Each row is where one point has got to under a steady rotation. How many ticks took it there?
The counts run from 0 to 1365.
[-0.33  1.03 -0.92 -3.05 -8.26  4.44  0.42 -2.89  0.33 -1.78 -1.96 -1.85
 -0.60 -0.53 -1.23  0.51  1.64  0.58 -1.24 -2.04 -3.06  0.72 -1.04 -0.55
 -2.61 -1.80  1.62 -1.68 -4.56  1.48 -2.51 -2.23  2.03 -1.90  2.74 -0.77
  1.31] => 845
[-2.59  0.95  4.58 -0.69 -5.08  2.01 -0.57  0.94  0.13  1.92 -4.74 -0.10
  2.78  4.12  1.00  3.11  3.68 -1.22 -1.84 -2.46  0.38  0.16 -1.08 -2.18
 -3.79  0.74 -0.88 -0.61 -0.19  2.55  3.44 -2.54  1.83  1.26  2.32  0.65
  0.77] => 1179
[-0.17 -1.17  1.35  2.25 -1.98  0.26  4.32 -1.64 -0.19 -5.27 -2.78 -3.72
  0.34 -2.11  3.88  0.67  2.56 -2.52 -0.27 -1.81  2.08 -1.73  3.02  2.93
  0.75  2.82 -1.08  2.69 -0.29 -0.44 -2.16 -1.62  1.00 -2.25  3.08 -3.98
  2.46] => 110
[-1.07  1.38  4.33  3.20 -3.95 -3.70  2.55  0.48 -3.60 -3.48 -0.97 -0.40
  0.64  1.45  7.83 -2.32 -0.25  0.48  2.06 -0.23 -0.59  2.41 -0.13 -0.90
 -0.59  1.59 -1.93 -0.12 -0.25  2.35  2.51 -0.72  1.16 -2.05 -2.51 -2.78
 -2.12] => 700
[ 0.87  1.94  0.59 -1.13 -0.20  0.44 -0.83 -2.99  0.52  0.95 -0.36  0.44
  3.47 -2.50 -0.72 -1.88  0.64 -2.61  0.12  2.32 -2.81 -2.90  1.63 -2.33
 -3.87  2.91 -2.22 -3.71 -1.00 -2.92 -4.39 -1.84  6.51  0.41  2.31 -2.71
 -0.51] => 312
[ 0.57 -2.19 -2.75 -3.87 -1.51  3.96  0.27 -0.70  1.82 -2.29 -4.18 -2.74
  0.97  2.15  1.32  0.26  6.16  2.29 -0.57 -2.38  1.92 -2.68 -0.50 -2.43
  2.53  3.57 -0.55 -1.69 -0.53 -0.57 -1.70 -0.30  4.16  2.50  1.15 -1.71
 -1.27] => 391
[-1.60 -2.13  2.65  5.05 -0.49 -2.97  0.26 -2.30 -0.91  5.75 -4.15 -4.57
  1.22  2.93  2.47  1.55  1.87 -2.94 -1.71 -2.32  1.37 -1.20 -0.58 -1.25
 -1.63 -0.15  1.48 -2.90  2.26  0.21  2.69 -0.19 -2.79 -0.03  2.54  0.51
  2.69] => 36
[ 4.86  2.67 -0.42  1.53 -0.31  3.63  5.30  1.52  1.80 -0.92 -1.55  1.26
 -1.54 -1.72  3.31 -0.57 -3.82 -3.16  0.73  2.90 -2.10  0.51 -0.42 -0.69
  2.68  1.65  2.52  1.49  3.84  4.08 -0.33  1.66  0.06 -1.28  3.70 -2.45
 -1.96] => 263
[ 0.72  0.90  1.78  1.39 -1.77 -3.16  4.02  1.85 -0.55 -0.08 -1.19 -1.05
 -3.81  4.05  2.25  3.02 -3.77 -1.84  3.20 -2.58  2.13  1.63  3.79 -3.75
  0.42  1.95  0.20  2.29  2.30  3.12 -2.46 -0.11 -3.67 -1.35  1.34  2.25
 -2.32] => 972
[-1.71  0.37 -1.56  1.77  0.54  1.80  4.13 -4.11  2.08  0.15 -1.66  0.38
  0.26 -0.08  0.61  2.13  1.79 -1.74 -2.90  3.71  2.78 -1.20  1.04 -4.37
  1.61  0.65 -0.01 -0.88  2.69 -3.69 -2.76 -0.66  4.00 -4.12 -0.16  1.69
  4.00] => 1094
[ 5.34  0.26 -3.12  2.38 -1.23 -1.11  1.36 -3.37  0.51  4.78 -1.68  2.37
 -0.58 -0.35  1.87 -0.63 -2.73 -4.55  1.49  0.11 -3.05 -1.32 -0.39 -5.05
  3.23 -0.58 -1.02  0.27  2.05  0.56 -4.53  0.78 -0.18  0.18  0.95  1.22
  3.85] => 1205
[ 1.33  0.20  1.03  1.46 -1.66  3.80  1.57 -2.30 -0.38  1.65 -2.57  1.24
 -0.93 -0.99 -1.99  2.78  0.07 -2.44 -2.09  1.83 -1.51 -0.68 -1.13 -1.59
 -1.29  1.67  3.13 -2.87  3.47 -6.14 -5.95  1.48  1.02  1.70  3.35 -1.94
  3.58] => 711
[-0.93  0.87 -2.04 -2.43 -5.22  3.86 -2.57 -4.18 -0.76  2.30 -2.76 -0.70
  0.17  1.02  0.61  3.97  2.38 -0.28 -0.22 -1.49 -0.70 -0.21 -1.32 -4.19
 -0.68 -3.52 -0.36 -0.77 -2.45 -1.07  0.04 -2.40  2.54 -4.47 -0.09  0.43
  3.38] => 54
[-0.27 -1.75 -0.25 -1.24 -1.50 -1.70  2.17 -0.74 -1.10  4.35  2.40 -3.07
 -4.61  4.99  0.22 -1.83  0.98  0.55  2.42 -2.05  0.30 -0.94 -0.86 -2.32
 -0.12 -2.74  6.64  1.45  0.58 -0.70  0.54  2.98 -4.21  1.22  1.48  0.62
  0.36] => 555
[ 0.86  2.86  2.19  1.56  1.49  0.50 -2.25  1.08 -0.77  2.82  0.86  1.46
 -4.06  0.81  1.09 -1.63 -0.87  0.35 -1.59  4.66 -2.62  5.93 -1.93 -1.57
 -3.52  2.08 -0.67  4.39 -0.78 -0.69 -0.56 -1.66  4.83 -2.23  1.61 -0.25
 -0.78] => 617
[ 0.54  1.59  0.68  0.27 -1.21 -0.25 -0.23 -1.30 -0.92 -0.47 -0.54 -1.71
 -0.46 -2.23  2.11 -0.65  0.76 -4.81  5.88 -2.59 -1.00  2.34  2.61 -2.25
 -0.15  2.94  0.24  1.69  1.60  5.77 -3.77 -2.79 -1.40  4.34  0.15 -0.41
 -2.66] => 868
[-4.87 -0.85 -0.66  4.10 -2.04 -0.57 -2.27 -4.20  3.46  4.24  0.32 -4.59
 -1.42  1.60 -1.00 -3.63  2.69  2.74 -2.07 -2.09 -1.22  0.51 -2.69 -3.35
  0.05  0.51  3.32 -0.52 -1.84  3.70  0.34  1.31  0.99  2.63  0.06  1.87
  0.99] => 1026
[ 1.80 -0.04  1.96 -1.12  3.41 -1.45  4.64  2.22 -3.26 -0.22  2.96 -0.88
  1.13  3.38  1.73 -2.89  0.56 -3.39  5.28  2.38 -0.79  1.30  2.64  2.03
 -2.91 -0.47  5.04  1.36  3.89 -0.43  0.74  0.04  1.86 -0.18  0.10 -0.78
 -1.58] => 482
[-3.83 -1.06 -1.19  2.78  0.46  0.35  1.91 -3.24  4.15  3.15  3.49 -2.69
 -1.48  1.09 -2.08 -3.62  2.13  1.28 -4.00  0.94 -1.06 -1.08 -0.28 -1.28
 -0.39  0.46  4.58  2.93 -0.69  0.38 -1.00  2.33  2.39  0.96  2.68  1.95
  2.74] => 458
[-0.07  0.95  3.84  1.59  1.17  2.97  3.76  1.62 -2.07  0.88  1.59  0.53
 -0.78  1.07 -0.41  1.70  1.89 -1.27 -3.42  4.11 -0.83 -0.63  1.97  2.50
 -3.72  1.32  3.50 -0.38  1.94 -4.84 -1.63  1.31  3.82 -3.52  2.37 -1.16
  2.20] => 896
[ 3.65 -0.13  0.41 -0.02 -5.42  0.98  5.89  2.54 -0.23 -5.27 -2.07 -0.53
  0.85  2.44  1.95  0.91 -1.89 -1.54 -1.33 -0.24 -0.20  3.09 -1.86  1.61
  1.59  3.54  3.42 -0.52  1.51  1.96 -1.68  1.47  1.24  2.57  2.36  0.17
 -0.71] => 478
[-1.33  1.19  1.30  3.99  0.01 -3.12  0.87 -0.23 -1.87  0.00  0.93 -3.37
 -3.86 -0.03  2.88  0.50 -1.16 -2.36  3.50 -2.40  1.00  4.30  4.20 -1.98
 -0.54  4.36  1.19  4.17  1.45  4.78 -2.94 -1.32 -1.08  0.28 -0.70  1.21
 -1.81] => 300
[-1.25  0.02 -0.49  0.85  0.23 -0.99  3.46 -1.75 -1.55  2.65  3.07 -3.39
  0.67  2.36 -1.32  0.96  0.77 -2.00 -0.61  0.89  0.58  0.60  5.61  0.90
 -3.76 -1.82  4.70 -1.19  0.34  1.42  0.70 -0.93  0.58 -4.95  0.63  6.05
  1.45] => 187
[-1.11  0.50  1.19 -3.37 -6.33  4.25  2.25  0.68  1.22  0.90 -3.12 -2.47
 -0.82  3.34 -1.76  1.72  1.49  0.60  1.37 -4.05 -0.80 -1.32 -0.77 -1.12
 -1.47 -4.51  2.79 -1.09 -1.52  2.85  1.06 -1.21 -1.11 -2.25  3.53 -0.74
 -0.06] => 173
[ 4.51 -0.65 -2.49  2.46  0.88 -2.34  2.57 -1.03  2.78  1.48 -3.85 -2.26
 -1.48 -0.23  1.21 -0.16 -1.23 -2.59  0.37  1.24 -0.29  2.10  0.27 -3.30
  3.17  4.78 -2.92  1.45  0.74  3.30 -4.00 -2.55  1.17  1.84  4.28  1.62
 -0.16] => 870
[-1.11 -0.85  1.87  3.72 -1.49 -2.91  0.80 -3.10 -1.75  3.71 -2.39 -2.82
  0.80  0.55  5.86  2.15  1.29 -3.33 -2.34  0.46  2.29 -0.87  2.58 -2.10
 -1.16  0.85 -2.51  0.05  0.29  2.18  3.79 -2.58 -1.35 -3.33  1.82  1.50
  0.92] => 604
[-0.87  1.49  0.77  0.45 -2.87  3.94  4.57  1.39  0.91 -5.07 -0.08 -1.20
 -2.29 -2.18  2.66  2.90 -0.61  0.17 -0.81 -1.36  1.37 -1.73  4.87  0.30
  0.88  5.26  1.14  2.42 -0.01  2.25 -4.11  1.43  2.26 -1.93  1.72 -1.79
 -2.17] => 1349
[ 0.05  0.23 -0.77 -0.85  1.28 -0.13  3.46 -2.88  0.61  5.03 -0.13 -1.48
 -1.12  0.53  2.02 -0.82  1.18 -4.49  2.92  1.09  0.55 -0.91  3.26 -3.50
 -1.09 -5.53  2.11  2.10  0.14  3.71  3.12 -2.97 -1.67 -4.59  3.31  0.75
  0.80] => 268
[ 2.11  1.63  1.41  0.60  2.26  2.37  1.52  1.65 -2.23  1.53  0.65  1.21
 -6.52  2.57  2.03  2.53  0.06  2.04  0.48  2.32  0.27  2.48  2.45 -3.34
 -0.30  1.29  2.53 -1.56  4.20 -2.31 -3.06  2.42  0.20 -3.97 -3.19  1.12
 -2.16] => 520
[ 0.81  2.13 -0.96  0.80  1.62  3.00 -2.80 -3.29  4.60 -0.13 -1.77 -2.15
  0.59 -4.12  2.09 -5.57  0.93  0.65 -0.89  1.46 -3.92  1.23 -1.53 -0.95
 -1.33  2.98  0.13 -1.91 -0.19  3.54 -0.96  0.85  2.81  0.78  2.55 -2.64
 -4.15] => 648
[-1.92  1.27  0.94  1.84 -1.19 -3.49  3.61 -2.34  1.30 -2.78  2.25 -2.33
  0.21  1.66  2.31 -8.06 -0.04  0.87  0.17  2.53 -2.62  3.09 -2.17  1.71
 -2.59 -3.15  2.62  2.02 -1.37  0.53  1.60 -0.80  2.49 -2.69  1.78 -0.99
  0.11] => 1034
[ 0.05 -0.40  2.00  2.22  4.99 -1.87  3.41 -1.35  2.26 -0.11  1.57 -2.62
  0.22  0.11  1.51 -4.60  2.02 -1.98 -0.98  0.92 -1.04 -2.62  4.89  3.27
 -3.42  1.54 -0.42  2.49 -0.33 -1.90 -1.52 -0.28  4.47 -2.95  2.97 -2.17
  0.42] => 1352
[-0.38 -0.51  1.17  2.18 -5.56 -1.33  3.20  0.23 -0.63 -1.97 -3.81 -3.58
  0.68  3.03  3.27  2.95  1.12  2.01 -3.70 -1.49  1.21 -1.67  1.48 -0.69
 -0.37  1.80 -2.35 -4.17 -1.85 -0.56  0.14 -0.32  1.71 -5.27  0.40  0.52
  0.75] => 1077
[ 6.73 -0.71 -0.13 -2.84  0.77 -2.36 -0.26  1.38 -3.25  4.02 -1.74  0.25
 -1.80  3.01  1.24  0.92 -1.25 -1.00  3.44  0.22 -2.19 -2.33  0.61 -1.47
 -1.73  1.83 -1.15 -3.13  0.56 -5.34 -3.62  0.55  0.26 -0.65  3.06 -2.52
 -1.27] => 216
[-1.44  1.91  0.39 -2.27 -2.78  6.36  3.43 -2.51  2.15 -0.85 -1.17  1.14
  2.77 -2.60  1.39 -0.70  2.86 -3.03  2.33 -1.35 -1.02 -3.15  1.57 -3.58
  0.36 -3.21  2.87 -1.48  2.28  3.85 -0.67  0.33  0.13  0.23  0.16 -2.62
 -0.12] => 645
[ 1.49  1.85  0.31  0.63 -3.46  5.42  1.67 -0.88 -3.75 -1.93  0.64 -0.65
  0.16 -4.14  3.77  1.68  0.88 -2.13  1.63 -1.60 -3.21 -1.64  1.66  0.76
  0.43 -0.63  1.39 -0.40  0.34  0.83 -0.92  0.87  2.35 -5.65 -0.32 -4.60
  0.96] => 446
[ 4.54  0.71  0.60  2.33 -0.31 -1.02  1.52 -3.85 -2.34  2.47 -0.55  1.86
 -0.89 -2.82  1.12 -1.71 -0.59 -3.98 -0.97  2.06 -3.38 -1.33  2.27 -2.80
 -0.86  2.76 -1.99 -3.45  1.18 -1.21 -7.32 -0.56  1.14  1.03  0.66 -1.51
  2.09] => 415
[ 4.90 -1.63 -3.47  1.08  0.93 -2.46  3.11 -1.97  0.07 -1.33  1.90 -2.99
 -4.17  0.70  4.69 -2.52 -1.14  2.87 -2.04  0.75  0.94  0.42  3.02 -0.47
  2.07  3.18  1.62 -0.62  0.20 -0.01 -3.33  3.70  0.17 -3.41 -2.44  2.97
 -2.87] => 184
[-2.48 -0.35  1.60  1.37 -4.10  0.82  6.30  1.14 -1.09  0.32  1.22 -1.66
 -1.32  2.66 -2.60  3.36  0.10 -3.23  1.56 -1.89  0.33 -0.95  3.65 -0.12
 -0.88 -0.33  4.79  3.32 -0.61  0.88 -2.36 -0.68 -0.28 -0.55  4.18  0.21
  3.27] => 1347
[-1.21  0.01  0.95 -0.71  0.82  1.41  2.81 -3.19  0.57 -2.18  4.99 -2.85
  0.56 -0.99  2.96 -4.63  2.19 -0.60 -1.54 -0.43 -0.68 -1.86  3.31  3.98
 -3.60 -0.31  5.60  2.37 -0.16 -1.73  0.26  2.79  1.82 -2.31  0.60 -0.22
  0.37] => 562
[-2.05  0.02 -0.11 -0.24  0.56  0.03 -1.69 -2.53  3.86  4.63 -2.85 -2.05
  2.05  4.49  5.12  0.64  1.60 -1.60  0.01 -3.12  1.88 -1.61 -1.05 -3.23
 -0.79 -1.74  0.54  3.90  1.38  0.50  6.08  0.33  1.04 -1.50  0.01  1.60
  2.28] => 723
